Each row is where one point has got to under a steady rotation. How many ticks took it there?
The counts run from 0 to 148.
[143 121 169 118 123 106 117  91  98  97 101 171 154 164 158 156 127 125
  92 116 121  81 123 111 138 112 122 131 163 130 173 129  94 126  95 111
 111 152 136 102 138 105 208 156 153 161  82 123  85 163 130 165 107 135
 128 146] => 89
[100 133 139 142 174 141 149  85 137 165 112 176 153 134 157 143  83 158
 121  75 121 126 121 102 147 112 154 185 136 149 172  92 112 111 111 116
 144 130 101 151 122 148 161 136 180 148 119 108 127 142  99 123 110 174
 132 137] => 76
[166 149 117 129 168 123 115 107 123 121 102 177 144 154 153 161 146 121
  87 107 141 144 131 142 134 137 102 162 124 122 173 126 119 138 126 103
 131 200 135 107 139 155 193 165 149 107 108 110  95 144 136 137  95 153
 130 157] => 27
[120 120 176 153 143 134  91  97 164 128 116 170 107 133 102 110 104 132
 151  77 117 101 116  88 105 113 176 161 130 174 116 118 128 146  86 156
 130 155 147 131 124 116 170 148 175 145 118 115 126 135  81 148 121 185
  89 150] => 8
[165 163 159 121 130  99 107 104 114 109  74 140 126 101 116 114  89 136
  87 143 108 143 131 130 171  99 131 158 124 145 150 120 138 104 141 100
 128 112 146  72 137  96 195 135 136 118 175 110  87 121 130 116 130 108
  78 160] => 17
[141 148 171 141 133 128  48 103 131  99 108 146 130 139 152 114 126 107
 111 107 139 100 114 101 178 126 121 178 125 136 156 130 113 154 110 136
 154 149 149 107 144  89 186 139 157 156 143 104  96 149 140 156 127 145
  91 137] => 5
[150 134 145  99 104  91  84 121 105 117 110 171 127 108 108 109 114 104
 112 139 104 157 139 128 142  94 119 154 127 159 105 137 154 164 128  87
 116 162 207  86 121 105 165 146 166 130 146 128  71  96 132 143 108 160
 109 164] => 107
[156 124 161 132 119 109 133 103 105 111  89 151 126 124 111  79  95 136
 103 105 101 144 138 123 119 104 171 146 122 193 125 120 143 143 118 100
 106 148 170 103 137  93 197 114 168 149 126 109 133  93 104 120 106 141
  97 156] => 105
[122 119 133 141 134 126 118  78 134 110 106 177 119 161 164 122  91 137
 130  89 132 104 147 110 148 102 161 132 141 178 156 123 118 133  93 129
 154 141 115 136 165 100 193 122 138 173  95  81 130 147  93 114 115 148
 115 100] => 139
[167 149 158 137 123  94 112 103 123 122  69 137 129  93  99 105  84 160
  95 127  90 135 144 127 142  89 151 156 118 178 132 117 123 108 145 111
 111 111 145  77 142  95 194 126 155 129 163 102 117 122 118 103 129 117
  83 170] => 18
[152 118 156 105 137  81  99 103  32 163 139 160 104 150 135 151 126 137
  86 101 166 123 148 142 133 141 140 101 131 157 138 109 122 124 104  98
 130 170 148  89 138 128 167 151 164 163 105 134 102 107 121 152 117 160
 123 134] => 129
[123 130 165 164 138 140  66 101 162 136  98 148 116 116 107 107 110 140
 146  77 126  88 121  95 134 111 159 172 131 186 125 129 127 141 123 162
 152 153 133 118 133 105 166 139 169 164 136 102 129 144  98 138 145 167
  82 158] => 7
[163 144 172 112 157 116 144 109 118 110  93 172 129 121 110 138  80 116
  84 139 113 157 112 111 142 107 138 140 120 141 166 107 141 119  77  85
 115 131 136  98 119 131 222 152 117 112 114 127  86  92  97 129 118 113
  92 123] => 15
[149 135 150 108 140 107  71 110 115  94 115 164  93 169 126 128 110 124
  76  92 155 140 131  99 152 102 173 109 125 146 150 133 158 140  97 110
 165 112 162 122 140 120 191 138 124 152 115  80 118 111  93 113  96 171
 107 139] => 55
[136 169 123 151 113 115 102  97 149 130 103 132 115  88 131 102  96 155
  98 106 113 135 149 169 137  80 151 156 112 163 110 121  85 169 158 127
 146 149 131 111 151 102 156 119 170 158 179  81 118 181 151 135 121 153
  96 128] => 69
[133 121 145 108 125  94  91  79  68 169 104 157 137 141 139 143  91 134
 136 114 127 102 147 135 195 139  96 154 144 139 161 110 142  99 151  84
 157 140 121  92 134 100 159 133 173 156 144 109  75 123 148 114 119 135
 144 156] => 40
[135 114 173 135 117 130 122  87 119  94 109 167 137 160 162 130 110 121
  95  99 119  90 110 121 135 114 145 137 152 147 163 124  97 146  78 115
 122 162 135 113 159  91 203 126 155 185  86 123 106 154 121 155 112 134
 112 107] => 3
[139 136 168 127 126 107  71 108 106  99 107 153 149 161 152 150 147 122
  95 114 132  83 107 117 163 122 104 143 142 117 172 131 105 132  99 114
 133 154 148  92 139  99 192 156 160 150 102 122  77 154 147 170 119 134
 104 158] => 90
[115 151 168 144 163 148 115  95 171 155  97 169 117  76 100 141  79 140
 161 144 109 147 111 132 150 110 137 172 142 141 151 125 163 102 113 121
 145 135 106 114 108 139 178 164 138 109 140 119  98 138  88 126 144 138
  88 160] => 12
[124 152 163 119 142  96  54 101  81 152 119 152  86 119 100 163 132 124
 142 123 146 108 162 161 145 112  98 128 114 164 101 125 116 140 131 118
 162 158 156 103 146 105 150 169 153 151 133 118  71 140 148 153 152 165
 121 146] => 45
[141 122 173 141 143 141  68 108 142 115 126 159  94 136 102 150 145 108
 121 118 143 117 111 127 111 133 138 142 133 141 138 147 147 155  83 150
 140 186 156 109 109 133 173 182 140 133 106 124 119 139 104 166 104 186
  85 160] => 95
[114 115 127  89 110 101 120  89  87 141 130 184 144 140 137 173  96 138
  94 139 127 135 132 158 163 107 121 130 151 111 178 138 165 111 130  87
 152 135 145 105 106 153 157 153 160 127 113 115  86 113 137 124  76 166
 152 167] => 124
[160 135 105 129 161 115 155 105 128 122 110 192 160 156 152 167 148 137
  98  99 121 143 137 134 100 116 123 155 138 139 165 131 122 128 117 104
 110 208 135 113 142 162 196 169 161 119  94 121 102 153 117 145 100 160
 127 157] => 26
[ 94  96 141 125 102 116 155  62 110 154 119 182 130 109 112 142  64 165
 127 120 102 121 142 173 151  98 141 153 145 158 140 116 150 124 119 112
 143 144 116 123 111 143 158 134 172 142 115 102 133 128 112  91  93 165
 128 159] => 36
[120 164 141 125 138 114  83  90 137 102 102 175 100 137 144 169 101 120
 120 144 146 118 137 151 179  91  97 126 128 132 162 145 146 106 115 118
 191 120 105 113 152 129 182 161 107 131 130  80  88 162 122 106 133 128
 107 121] => 51
[169 144 163 121 127 126 102 100 125 115  88 167 120 108 121 115  74 111
 101 145 114 148 106 142 194 139 114 159 135 133 169 124 169 125 117 100
 149 142 131  76 134 116 210 131 122 130 161 104  98 116 131 106 123 102
  92 144] => 102
[132 117 163 115 153  89  86 107  53 144 127 158 108 162 124 141 118 127
 130  93 143 102 155 129 117 128 135 129 118 186 123 105 107 122 103  96
 116 166 154  99 155 103 177 148 168 172  90 127 106 107 122 150 126 162
 134 126] => 43
[132 129 129 105 122  91  97  85  75 159 123 176 148 129 146 171  90 155
 112 126 131 130 137 142 182 111 114 136 151 111 179 124 163  91 141  79
 163 131 124  97 102 142 155 148 163 125 134 115  87 137 145 119  94 147
 134 168] => 125
[145 129 168 133 156 129 161  97 129 136  96 176 125 112 102 142  74 141
 113 137 102 152 110 110 123 109 159 140 134 149 163 123 146 101  85  95
 101 137 115 110 130 134 216 149 125 131 102 128 106 106  78 120 119 124
  97 128] => 14
[147 124 173 128 131 134 150  85 136 119 102 184 115 129 112 130  81 118
 104 143 112 146  97 143 127 124 148 139 149 141 172 132 176 136  62 110
 127 180 125 111 129 143 210 147 125 125 104 115 123 115  86 124  98 130
  96 121] => 100
[171 181 138 116 140 101 101 118 108 115 116 150 123 121 141 122 117 126
  41 120 136 162 131 146 138 108 138 118 109 136 133 119  77 173 114  94
 136 162 165  91 159 116 196 133 148 159 145 109  91 148 150 154 123 143
 104  98] => 67
[123 127 147 116 104 133 107  89  93 120 114 167 109 117  91 147 102 127
  67 132 148 150 131 198 157 129 125 139 103 139 120 124 140 148 115 144
 160 159 152 105  97 158 156 165 149 112 152  93 127 110 149 117  82 198
  95 157] => 33
[141 129 114 149 149 120 162  89 147 128 106 188 158 134 142 152 134 163
 131 105 107 131 152 145  84  94 127 161 158 156 165 134 114 115 145 104
 106 194 133 114 141 151 182 158 179 134  96 115 110 158 110 144 105 155
 134 166] => 25
[166 166 113 144 165 127 103 105 116 134  97 153 133 137 142 166 134 128
  83  98 149 148 133 158 154 148  88 178 114 136 174 118 112 126 146 124
 162 191 113  88 138 154 192 164 150 106 151 101 101 143 143 127 111 147
 107 158] => 28
[141 142 163 162 130 119  58 102 129 140  86 131 118 134 131 126 140 150
 125  84 129  67 128 111 146 126 140 156 147 156 156 131 111 115 137 158
 149 144 118  89 146 104 173 152 168 151 136 104 123 180 120 157 135 141
  86 178] => 92
[145 103 140 114 147  87 117  97  39 174 127 163 118 146 129 145 105 161
 101  81 150 112 141 138 121 134 161 119 139 172 155  94 126 100 114  93
 121 162 135 104 141 129 174 132 171 177  92 129 129 111 111 141 115 153
 126 147] => 128
